In the rows, zero is written as 128.
M: rows in several groups, each row roughly a mix of its group's directions (one row in no group):
M (123 x 13):
[[162 129 152  89 114  74 129 113 157 139 172 151 118]
 [136 168 105 100 105  94 156 122 150 170 116 172 145]
 [148 120  83  97 108 140 103  72 160 140 106 152 139]
 [132 134 102 128  86 117 179 134 109 125  89 104  80]
 [143 138 132 109 129 175 187 136 111 159 165 156 144]
 [132  91 161 165 145 171 148  91  96 103 114 111 143]
 [106 195 101  87 146 119 132 165 135 142 131 154 128]
 [121  96 108 154 108 116 125 137 101 140  56 162 116]
 [ 99 155 122 115 107  79  83 141 116  81 154 117 133]
 [158  66 111 135 108  94 137 108 160 100 118 158 120]
 [154  83 190 147 140 128 128 170 144 141 101 135 127]
 [155 114 138  84 185 131 134 121  99 120 134 165 166]
 [161 156 103  83 106  98 116 118 162  87 120 124  95]
 [128 145 121 191 134 126 102 174 103 113 141 167 147]
 [ 77 148 139 120 186 135 160  92 110 110 148 132 123]
 [125  94 133 122 134  93 120 157 163 123 183  93  93]
 [167 126  90 110 117 102  82 127 168  88 120 149 118]
 [150 130 155 128 132 127  92 135 146 120 180 126 194]
 [108 125 157 147 163  99 129 119  97 118 114 164 189]
 [143 106 146 138 106 124 135  89 119 160 187  83 143]
 [121 103 108 186  86 125 114 137 132 133  72 122 108]
 [127  89 127  97 123 116 118  83 181  99 161 105 137]
 [120 103  74 159 145 138 117 132  88 107 174 148 106]
 [ 95 145  95 129 119 150  87  95 120  95  79 121 153]
 [101 185 123  88  96 110 153 125 166 127 118 151 108]
 [125 132 121 134 126  75  78 162 112  85 163 112 130]
 [114 120  96 184 124 166 112 183 151 139 121 143 123]
 [ 89 114  96 137 126 165 153 112  84 136 181 120 113]
 [157 133 103 123 118 113 101  98 142 106  53 130 143]
 [131  86 122 116 131 131 100  93 160 109 195 126 113]
 [ 81 126 145 157 139 154 173 125  82 159 147 110 136]
 [ 94 123 138 101 161 121  83 134  87 122 159 160 161]
 [144 109 189 134 148 104 162 158 146 101 136 111  92]
 [163 136 136 116 134 183 150 111 129 157 150 185 142]
 [146 113 103 169 114 127  93 180 122 131  73 132 126]
 [178  84 114 159 153  86 152 146 131 136 120 116 158]
 [158 153 114 100 120  90 126 110  74 110 111 134 174]
 [152 118 137 136 127  54 156 156 101 116 145 106 151]
 [189 143 130 132 142 131 157 188 148 120 105 111 114]
 [110  54 100 152 105 158 136 121 121 128 131 160 115]
 [126 109 147 105 107 160 132 131 153 102 171 106  67]
 [160 131 162 103 153 118 176 115 126 127 142 105  70]
 [ 91 162 142 135  98 127 126 163 171 101  87  98 129]
 [181 118  91 115 142  84 153 141 105 175 132 133 134]
 [ 76 130 184 134 137 174 152 149 121 148 134 105 125]
 [ 88  93 123 191 134 147 147  96 120 122  95 139 116]
 [ 82 112 128 127 119 185 101 167 135 103 148 133  96]
 [109 105 125 166 115  88 178  91 122 136 122 129 171]
 [135  82 146 188 143 124 142 100  86 127 154 128 111]
 [125 158 109 171 142  84  98 146 127 114 124 127 186]
 [178 137 188 101 167 125 131 118 143 162 119 119 125]
 [155  81 123 157 145 171 161 111 141 151 149 153 161]
 [135  93  88 139 138  86 160 116 108 135  98  81 149]
 [139 102  71 144 116 118 101 146  80 113 156 162 127]
 [132 109 116 134 127 144 128  89 159 171 169 171  91]
 [114 126  67 120  97 147 111  92 127 170 127 107  98]
 [161 147 142 128 134 155 131 178 176 109 173 106 125]
 [120 153  71 114 132 120  85  96 121 128  75 118 127]
 [ 73 175 102 134 102 132 132 118 117 131  74 138 139]
 [118 191 104  83 100 105 124 152 152 152 127 149 132]
 [ 62 127 108 168 108 162 137 151 141 110 107 109 114]
 [160 111  72 119  85 137 110 138 114 138  84 148 103]
 [111 181 113  90 166 128 141  91 138 138 159 132 162]
 [141 132  73 137 149 111  79 109 154  88 152 148 134]
 [113 130 107 160  85 106 160 131 123 172  78 149 118]
 [107 116 109  68 147 151  93 137 111 115 136 176 109]
 [107 133 127 129 106 136  99 104 155 146 182 149 185]
 [142 104 134 167 145  77 155 152  85 108 164 133 130]
 [142 145 156 110 172 111 137 162  99  88 117  94  91]
 [119 145 139 155 141  82 106 145  97 101  66 116 135]
 [144  86 121 157 165 144 137 132  94 107  75 120  97]
 [128  74 113 129  85 100 160  85 145 121 118 154 146]
 [ 87 169 147 101 107 170 123 103 139 123  78 131 122]
 [ 93 132 183 115 104 118 146 157 146  91 147 156  97]
 [122 106  95 158 175 161 158  82 105 145 117 112 119]
 [107 181  99 104 171 141  98 168 129 128 156 128 135]
 [113 123 137 195 127 138 108 117 106 118 168 176 119]
 [120 105 127 119 190 182 136 125 134  87 139 147 108]
 [116 130 183 115 103 149 146 177  94 162 107 116 127]
 [ 95 114 122 177 135 109 121 139  97 102  84  81 124]
 [130 115 105 153 153 205 134 148 144 138  97 133 146]
 [105 106 100 150 128 125 173 102 144 175  84 111 109]
 [ 77 103  81 150 100 129 123 121 113  98 164 151 149]
 [135 123 133 117 128  70 154 168 137 110 103  78 154]
 [146  69 123 179 143 145 111 155  97 136 105 144 146]
 [162 136 118  57 124 123 154 120 146 125 115 113 174]
 [ 89 120 143 176 100 128  84  87 128 134  94 112 118]
 [145 137  93 171 165 145  76 163 101 144 120 135 134]
 [140 148 122  99 113 138 130  96 155 171 157 188 111]
 [111 168 129 172 171 146 160 139 167 109 127 135 158]
 [136 151 130  66 135 141 137  88 149 124 182 109 120]
 [118 107  82 116  65 121 166 117 102 118 116 136 101]
 [144 127 186 137 119 100 143 112 122 116 172  74 136]
 [167 114 101 103 149 132 140 150 172 150  79 107 154]
 [119 122 129  90  91 112  99  52 132 126 137 119 136]
 [ 80 162 122 156 109 115 128 129 135 121  57 127 141]
 [122 127 110  78 110 102 111 108 103 121  70 151  98]
 [179 127 137 134 128 152 106 170 169 118 167 116 161]
 [101 172 117 148 103  64 119 161 130 121 106 143 142]
 [148  70 130 171 156 127 116 109 126 103  96  91 138]
 [ 87 122 161 161 135 143 172 142  81 158 141 111 143]
 [ 98  85 100 190 118 116 126 158 120  94 136 144 137]
 [119 106 130 181  89 110 102 154 111 124  88 101  98]
 [129 126 118 119 134 178 178 102 118 154  74 121 150]
 [113 107 120 102 134 200 165 117 159 137 154 117 133]
 [ 99  89 107 168 127 120 144 135  79 117 174 148 141]
 [137 140 157 133 120 114 185 130 125 187 138 158  97]
 [101 118 129 122 143 186 157 161 131 140 103  78 108]
 [122 113 141 152 148 215 121 119 135 126  99 130 123]
 [154  90 132 139 157 153 110 101 143  80  92 152 158]
 [ 90 133 163 139 137 157 178 120  92 170 133 104 131]
 [103 180 161 115  96 123 114 134 137  86 141 162 161]
 [ 84 141 174 152 143 145 152 129 109 165 131 109 173]
 [112 114 126 170 125  73 123 151  95 119 177 119 106]
 [180 127 138  90 150 147 149 171  98 122 138 107 162]
 [ 71 163 132 146 159 146 156  99 118 132 164  98 139]
 [166 123 141 152 155 131  89 181  91 158 116 141 142]
 [126  84 163 119  85 121 127 127 153 146  95 154 174]
 [126  96 109 104  70 146 102 157  91 139 124 165 137]
 [167 129 173 120  89  87 137 148 124 150 161 107 153]
 [130 101 133 121 123 115  91 100 186 113 129 160 177]
 [128 118 143 144 141 172  85 153 122  85 183 135 130]
 [146  86 130 179 157 147 128 151 155 127  91 124  90]]

one row of each group, then the others: which group is each in?
[126 161 137 138  76 113 105 156 166 146 171 113 153]	(60)
[167  92 120 100 136  80 102 112 177 116 139 109 133]	(111)
[172 147 141 114 125 122 112 127 173 149  61 117 129]	(79)

[ 85 166 109 131  94  72 122 125 156 145 113 150 113]	(111)
[ 87 142 160 110 116 165 150 108 148 125  72  99 115]	(111)
[139 129 139 130 127 133 115  78 158 150  55 145 116]	(111)
[107  97 155 143 150 137 167 160  90 153 166 160 125]	(60)
[141 105 112 135 106 130  73 164 171 101  93 150 129]	(79)
[132 149 128 103 122 139 181 139 122 195 130 146  96]	(111)
[112 154 132  71 160 141 140  85 135 116 177 126 126]	(60)
[128  63 107 133 112 135  93 138 143  97 149 174 126]	(79)
[149 126 136 163  89  88 130 150 127 151  80 147 166]	(60)
[134 119 110 147 133 164 134  99 158 184 122 175  98]	(111)
[143 152 116  87 127 170  96 106  99 151 156 162  98]	(111)
